In the rows, zero is written as 128.
One turn moves every row onto another: examples first, then more rows asked:
K320: [133 170 103 129 122 153 139 137 135 142 126 116 113 146]
K123: [156 111 126 165 133 105 146 128 142 122 120 116  83 128]
K821: [139 127 136  95 141 133 155 117 139 140 154 129 147 115]
K92: [ 97 129 137 155 136 123 153 106 152 170 136 127 128 120]
K470: [121 113 153 148 114 137 126 113 136 144 136  96 150 125]
K609: [110  91 131 118 126 115 132 117 143 147 125 172 116 105]
K762: [159 155 138 133 130 124 132 108 116 139 124 141 159 153]
K753: [130 124 134 131 142 134 121  99 115 131 115 135 176 140]
K824: [134 102 136 144 135 115 126 137 141 141 150 142  75 121]
K204: [163 126 101 143 153 103 138 118 127 110 104 158 109 135]
K277: [117 129 102 165 112 126 115 127 134 137  91 148  93 136]
K514: [140 150 130 104 151 134 125 118 128 137 116 146  92  99]
K924: [122 119 152 170 142 136 139 101 146 138 123 109 133 101]
K568: [163 115 109 127 134 104 128 129 113 115 112 142 127 167]
K171: [152 113  99 130 117 129 155 107 103 161 121 164 122 131]
K853: [116 143 114 119 136 152 148 114 130 142  91 138 158 146]
K426: [101 111 104 143  97 134 146 135 151 150 135 142 137 152]
K269: [104 142 138 131 136 127 113 140 171 114 125 114 116 121]
K740: [125  84 116 157 136 115 131 121 146 115 114 111 101 107]
K540: [152 119 112 106 136 144 121 144 118 112 107 152 102 148]

K762 turns into K470
K568 turns into K753
Where do these go?
K824 turns into K540
K277 turns into K171
K514 turns into K320

One turn moves every row onto another: examples first, then more rows asked:
K198: [145  91 149 176 107 105 134 120 137 129 124 112 168 158 144]
K733: [171 101 123 174 123 107  86 126 162 147 141 108  85 114 126]
K509: [148  89 124 205 125 124  98 134 144 114 141 122  71 122 127]
K174: [130  97 126 201 130 101 101 146 158  90 109  98  87 108 148]
K292: [191 136 138 188 125 123  99 124 149 110 133  79 137 130 150]
K26: [160  92 115 200 131 116  85 136 162 123 135  96  80 108 131]
K789: [114 103 138 136 127 112 123 121 170 118 136  92 140 113 135]
K595: [130  86 147 204 118 119 137 118 133 106 124 105 165 152 134]
K680: [150  90 138 175 116 107 119 127 158 132 123  95 182 134 153]
K861: [134  84 136 203 127 120 122 126 155 109 123  88 178 128 143]
K645: [175 122 135 208 124 135 105 139 139  84 132  95 128 132 166]
K931: [143 121 150 156 122  99 105 107 157 141 140 136 103 113 115]
K697: [160  98 131 181 117 115 100 123 144 139 148 134  75 129 122]
K244: [169 125 147 197 117 144 113 127 130  94 150 132 130 138 156]
K910: [179 106 142 187 122 115 144 126 145 102 140 148 100 117 111]
K335: [107 100 134 160 133 113 127 122 163  97 125  72 130 119 128]
K54: [153  97 119 184 108  81 110 151 150 127 104  98 159 151 133]
K552: [195 103 122 185 131 100 122 144 174 103 119  98 110  94 133]
K381: [110  97 142 134 115 109 135 128 152 112 133 114 127 133 146]
K723: [125  95 129 205 120 119 115 131 147 114 135 135 170 132 106]
K240: [173  94 127 207 131 120 134 145 158  80 129 125 102  99 129]
K480: [135  84 114 198 114 107 105 160 157 110 119 122 169 127 143]
K557: [153 119 133 171 133  85  92 122 172 129 113  80 101 105 125]
K693: [102  95 139 158 121 111 139 130 145  90 123  93 116 139 138]
K909: [144 108 133 190 114  93 120 122 140 131 120 110 160 155  95]
K461: [120 100 144 186 120 116 114 131 143 102 136 155  89 117 138]
K36: [201 114 137 165 121  95 132 125 162 125 131 122 108 112 116]
K516: [185 139 151 177 119 132 107 111 140 120 150 116 139 136 140]

K335 turns into K789
K723 turns into K480
K861 turns into K680
Where do these go?
K931 turns into K461
K516 turns into K244
K552 turns into K36
K509 turns into K26

One turn moves every row onto another: examples first, then more rows asked:
K851: [148 146 153 125 138  96 122 105 138 145 128 129 107 145 143 112 159]
K356: [135 119 143 139 137 128 117 100 119 182 128 137 114 150 131 104 155]
K384: [174 138 119 128 112 145 136 143 157 118 130 145 135 143  93 110 146]
K632: [123 106 120 157 130 112 140 111 119 152 141 122 141 115 109 122 106]
K30: [130  90 120 150  92 145 127 115 131 154 131 159 136 143 136 124 120]
K31: [129 154 166 140 143  92  92 133 135 148 142 106 103 147 124 125 119]
K368: [125 115 141 118 134 127 103  95 110 169 135 136 106 135 137 119 147]
K893: [129  93 119 142  89 152 125 109 124 150 128 155 132 136 131 123 114]
K130: [122 105 119 158 130 110 140 113 121 154 143 123 141 115 112 124 108]
K501: [117 150 150 119 104 155  98 130 168 112 148 107 143 131  93 131 112]
K707: [117 117 157 149 131 122 100 127 112 168 122 105 111 135 115 105 108]
K437: [109 146 164 129 119 157  83 116 159 136 148 110 113 156  94 141 113]
K443: [137 154 150 110 128 108 116 106 132 141 123 131 110 138 146 107 160]
K82: [153  94 121 113 116 115 127 133 149 117 122 141 105 139 133 142 146]
K573: [136 120 105 127  95 144 102 144 148 130 171 143 142 146 100 157 116]
K51: [153 131 109 144  93 158 118 145 150 141 156 138 147 157  84 130 118]
K133: [135 152 153 124 142 110 125 115 145 126 128 139 105 136 153 104 151]
K141: [156 112 109 109 108 114 119 139 158 110 142 152 128 138 118 145 150]
K263: [121 128 118 141 138 134 122  91 122 176 168 129 141 134 106 131 120]
K121: [140 153 150 120 130 103 120 110 138 148 124 136 115 145 148 105 165]
K383: [110 106 154 156 139 104  97 134 123 173 132 116 114 141 128 124 118]
K129: [151 120 112 107 116 123 114 142 156 106 151 155 129 129 120 150 146]
K149: [149 116 109 115 104 149 107 149 158 124 164 150 147 134 121 147 120]
K56: [122 157 160 138 136  93  88 150 134 149 137 112 107 146 127 120 118]
K440: [174 128 116 121 102 136 134 135 154 115 125 140 130 145  96 111 146]
K689: [123 130 139 133  92 167 111 126 166 108 146 138 155 123 106 126 110]
K281: [133 163 156 133 149 111  99 150 147 148 145 106 104 153 135 112 115]
K111: [121 111 124 154  87 138 131 126 174 125 145 146 162 146 113 139 137]
K286: [123 121 136 156 103 147 117 138 184 124 152 152 165 142 117 135 126]
K74: [129 162 162 141 135 100  92 150 132 149 130 109 109 148 119 110 117]
K183: [112 147 152 122 102 146  89 125 169 115 152 113 139 142  89 138 112]
K515: [121 119 126 132  77 156 126 113 156 109 140 132 153 128 103 131 122]
K500: [123 129 119 145 138 135 125  92 123 177 166 129 142 135 105 128 121]
K497: [137 153 153 125 143 112 126 113 145 126 127 139 105 136 151 101 151]
K982: [119 140 147 151 117 130 110 147 195 134 153 125 157 157 105 140 134]
K344: [169 107 126 127 112 132 142 132 147 124 106 132 107 147 116 113 143]
K934: [135 158 168 145 141  97  98 134 136 150 136 103 103 150 118 115 119]
K203: [167 128 113 134 102 163 123 149 161 135 149 144 152 147 103 120 122]
K724: [117 143 150 152 111 131  99 139 190 136 154 125 150 167  93 137 131]
K974: [119 111 130 155  96 161 102 125 135 173 147 136 137 157 115 128  95]
K939: [114 108 129 149  97 156  97 125 133 170 153 139 135 152 121 138  95]
K301: [131 163 155 129 147 112  97 149 145 146 147 105 104 150 135 114 114]
K862: [112 140 162 154 128 142  92 129 177 154 151 123 124 176 100 144 127]
K460: [147 148 155 117 134 101 120 100 131 140 127 124 102 139 141 112 153]

K51 turns into K111
K56 turns into K443
K851 turns into K31
Where do these go?
K501 turns into K384
K133 turns into K301
K939 turns into K893
K183 turns into K440
K149 turns into K689
K263 turns into K632
K707 turns into K356
K344 turns into K862

One turn moves every row onto another: examples first, then more rows asked:
K719: [108 160 128 143 133 126 105 115 160 145 130 124 136  93 146 157 126 142
 163 110  95 154 138 111 118 156 121 127 133 130 123]
K471: [161  81 125 102 138 124 130 133 123 141 124 121 135 157 155 115 130 142
 113 128 138 121 179 112 136 146 134 106 129 119 125]
K666: [133  90 127 104 144 116 132 128 104 133 112 115 133  73 122 123 125 139
 129 114 105  79 127 122 124 165 152 122 133 123 123]
K802: [135 139 121 112 134 132 149 130 125 121 108 127 133 118 132 106 127 124
 128 111 124 174  61 113 145 136 130 147 127 127 127]
K989: [149  77 127 110 140 127 135 129 125 129 117 115 134 142 160 103 137 149
 125 119 138 115 182 112 129 154 131 100 136 116 129]
K995: [137 153 125 144 139 140 141 121 106  94 142 105 140 143 135 143 127 147
 151 113 124 168 146 123 148 125  85 128 131 139 126]
K548: [126 135 120 119 135 133 152 127 127 112 105 124 132 110 136  97 128 127
 138 103 124 170  63 115 139 138 128 142 133 127 130]
K483: [114 163 128 141 131 123 102 116 159 152 134 130 138 101 146 162 122 137
 157 114  93 157 136 113 116 147 124 130 128 133 120]
K354: [116 136 128 105 135 127 136 126 177 100 122 138 139 158 116 129 116 135
 157 116 129 128 184 120 144 119 119 146 115 114 130]
K164: [133 126 125 105 138 132 115 123 133 162 126 116 134  85 130  97 124 128
 100 117 122  70 124 121 134  99  93 124 130 127 129]
K886: [160  86 127 108 134 119 133 124 123 143 129 129 141 161 168 110 127 138
 119 123 136 121 177 119 119 130 138 107 125 126 128]
K531: [109 127 122 154 128 132 127 136 102 128 106 124 139  97  98  93 125 119
 128 128 157 103 131 124 168 135 166 122 127 113 121]
K928: [112 133 128 109 134 128 137 125 178  98 118 137 139 153 118 124 117 137
 161 113 129 125 186 122 141 121 117 146 117 114 131]
K403: [133 126 125 107 139 134 115 126 133 161 126 117 134  85 131  96 124 128
  99 118 124  71 125 120 134 100  92 125 131 126 129]
K607: [136 154 126 146 139 139 142 120 107  93 142 107 142 143 138 141 127 147
 154 111 124 166 145 125 145 123  86 128 131 140 128]
K996: [115 137 120 156 120 123 127 128 100 140 119 139 148 112 113  95 115 107
 127 130 156 108 125 132 152 107 173 128 113 126 122]
K517: [149 105 125 101 134 102 127 120  99 156 132 137 146 101 136 135 111 122
 120 121 103  91 119 133 108 128 164 132 114 139 122]
K84: [103 129 123 163 124 127 131 128 104 128 110 132 144  97 115  84 122 115
 135 120 156 102 129 131 151 119 168 123 123 121 126]
K882: [132 139 120 117 133 130 151 125 127 118 108 129 134 116 139 101 126 122
 134 106 124 173  61 117 137 130 130 146 128 129 129]
K933: [114 135 128 108 133 127 137 125 178 100 121 141 140 156 119 126 115 135
 161 114 130 127 185 121 139 116 120 146 115 116 131]
K276: [134 152 126 146 139 140 144 120 107  91 140 105 142 140 138 139 128 149
 155 110 124 166 147 125 144 125  85 126 132 141 127]
K986: [118 163 126 135 133 126  99 121 157 153 133 128 134 104 137 168 124 138
 152 119  96 158 137 110 127 155 121 131 128 128 117]
K655: [133 125 125 106 139 132 116 125 133 160 126 117 132  85 129  97 124 129
  99 118 123  72 124 120 136 100  92 125 130 125 130]
K739: [136 152 126 146 139 141 141 122 107  91 140 104 140 140 135 139 129 150
 153 111 124 166 147 125 147 127  84 126 132 138 128]
K323: [153 100 124  91 140 111 125 134  98 152 124 123 135  94 113 143 119 128
 111 128 106  89 123 121 132 155 156 129 121 126 118]
K686: [114 133 127 106 134 129 136 127 177  99 119 135 139 154 115 126 116 138
 159 115 130 127 186 120 145 122 117 146 119 112 131]
K961: [131 136 120 115 136 134 149 132 126 116 104 122 131 111 130 103 129 127
 132 107 123 171  63 113 147 143 128 143 132 123 127]
K988: [132 126 125 106 140 132 116 123 134 161 127 117 133  84 130  96 125 128
  99 118 123  70 125 120 134 101  92 123 131 126 130]
K786: [130  96 129 113 138 107 136 115 104 137 123 130 144  80 144 114 119 132
 137 106 103  80 123 134  99 139 159 124 125 136 130]
K565: [120 135 119 147 124 128 123 138 100 142 116 131 142 112  97 104 119 112
 118 136 157 110 128 123 169 122 169 129 117 118 119]
K308: [112 158 128 138 136 129 102 121 160 146 127 120 133  95 137 163 127 143
 157 114  95 155 139 108 128 165 119 128 134 125 118]
K104: [148  78 128 116 136 122 137 121 126 132 122 123 141 147 175  98 131 143
 130 113 136 115 180 120 114 136 134 101 131 124 133]

K655 turns into K403
K928 turns into K686
K996 turns into K84
Where do these go?
K882 turns into K548
K104 turns into K989
K786 turns into K666
K719 turns into K308

One turn moves every row onto another: examples first, then more rows asked:
K665: [150 129 155 151 137 139 124 106 137 115 134 115 148 115 154 174 148 112
 142 122 153 148 111 126]
K475: [123 127 140  99 123 167 135  95 126 131 160 118 148 104 157 129 143 135
 156 141 131 141 118 118]
K168: [125  89 111 145 150 153 155 123  95 119 114 134 161 136 127 151 136 132
 105  87 151 108 140 133]
K528: [138 117 108 145 138 138 142 129 130 104 101 146 153 154 114 173 118 112
 152 122 137 160 122  99]
K522: [119 123 134 112 124 150 138  84 137 126 144  94 148 175 139 101 102  95
 129 111 136 139 148 122]
K182: [148 142 134 134 132 111 122 152 118  97 113 123 164 161 111 157  98 122
 144 133 124 135 126 110]
K608: [112 118  88 147 119 144 126 145 120 121 148  98 131 102 130 131 105 120
 126 150 114 106 120 168]
K262: [103 115 104 130 159 141 137  84 114 140 119 107 160 104  94 123 124 115
 147 126 160 125 128 135]
K983: [111 134 144 144 101 130 133  99 111 114 107 111 121 159 130 143 132 112
 109 105 110 107 141 114]
K613: [150 109 150 147 138 122 103 139 132 127 160 115 161 124 125 146 122 110
 101 105 109 104 143 133]
K966: [159  92 140 129 130 166 137 112 130 170 135 100 168 120 140 139 112 118
 119 117 160 114 138 134]
K566: [107 109  79 135 122 145 144 131 108 125 139 114 131 109 168 135 127 131
 124 147 142 124 109 159]
K721: [128 134 119  97 129 160 137  92 107 146 129 110 129 163 141 126  97  90
 125  90 133 146 145 134]
K127: [128  84  98 128 141 135 127 117 128 126 135 129 177 163 139 131 121 126
 118 141 129 111 149  83]
K86: [107 118 114 124 150 146 111  84 134 110 164 124 148 108 135 136 152 112
 152 140 113 136 126 101]
K347: [129 104  87 129 107 139 135 150 124 112 159 121 138 123 179 139 113 114
 140 141 121 147 107 139]
K642: [145 104 101 149 104 133 145 158 122 111 135  95 154 130 156 141  91 110
 143 134 146 135 105 158]
K177: [124 141 126 115 113 148 129 103  93 136 113 123 111 152 133 152 115  99
 114  87 108 126 144 126]
K365: [120 147 125 129 151 133 133 139 103 112 120 120 152 126  72 136  98 126
 134 110 126 120 133 155]
K150: [ 93 132 112 103 147 169 148 101 104 124 143 126 144 102 101 115 128 139
 143 121 128 125 130 144]
K338: [138  91 110 117 130 185 130 130 126 130 163 141 148 126 123 141 115 111
 128 104  88 126 150 109]
K326: [140 128 123 136 138 138 118 131 137 136 128 122 149 114  71 145  90  93
 152 113 117 145 131 134]
K45: [117 105  73 151 116 138 143 154 116  99 127 100 150 137 126 130  88 118
 141 151 125 114 120 146]
K99: [151 129 149 122 117 131 131 120 128 116 125 113 167 146 166 155 129 132
 155 147 149 145 112  99]
K735: [112 125 155 143 107 130 135  88 141 110 131  90 142 170 134 112 123 107
 118 120 126 114 143 116]

K642 turns into K566
K182 turns into K475
Where do these go?
K338 turns into K613
K983 turns into K522
K326 turns into K665

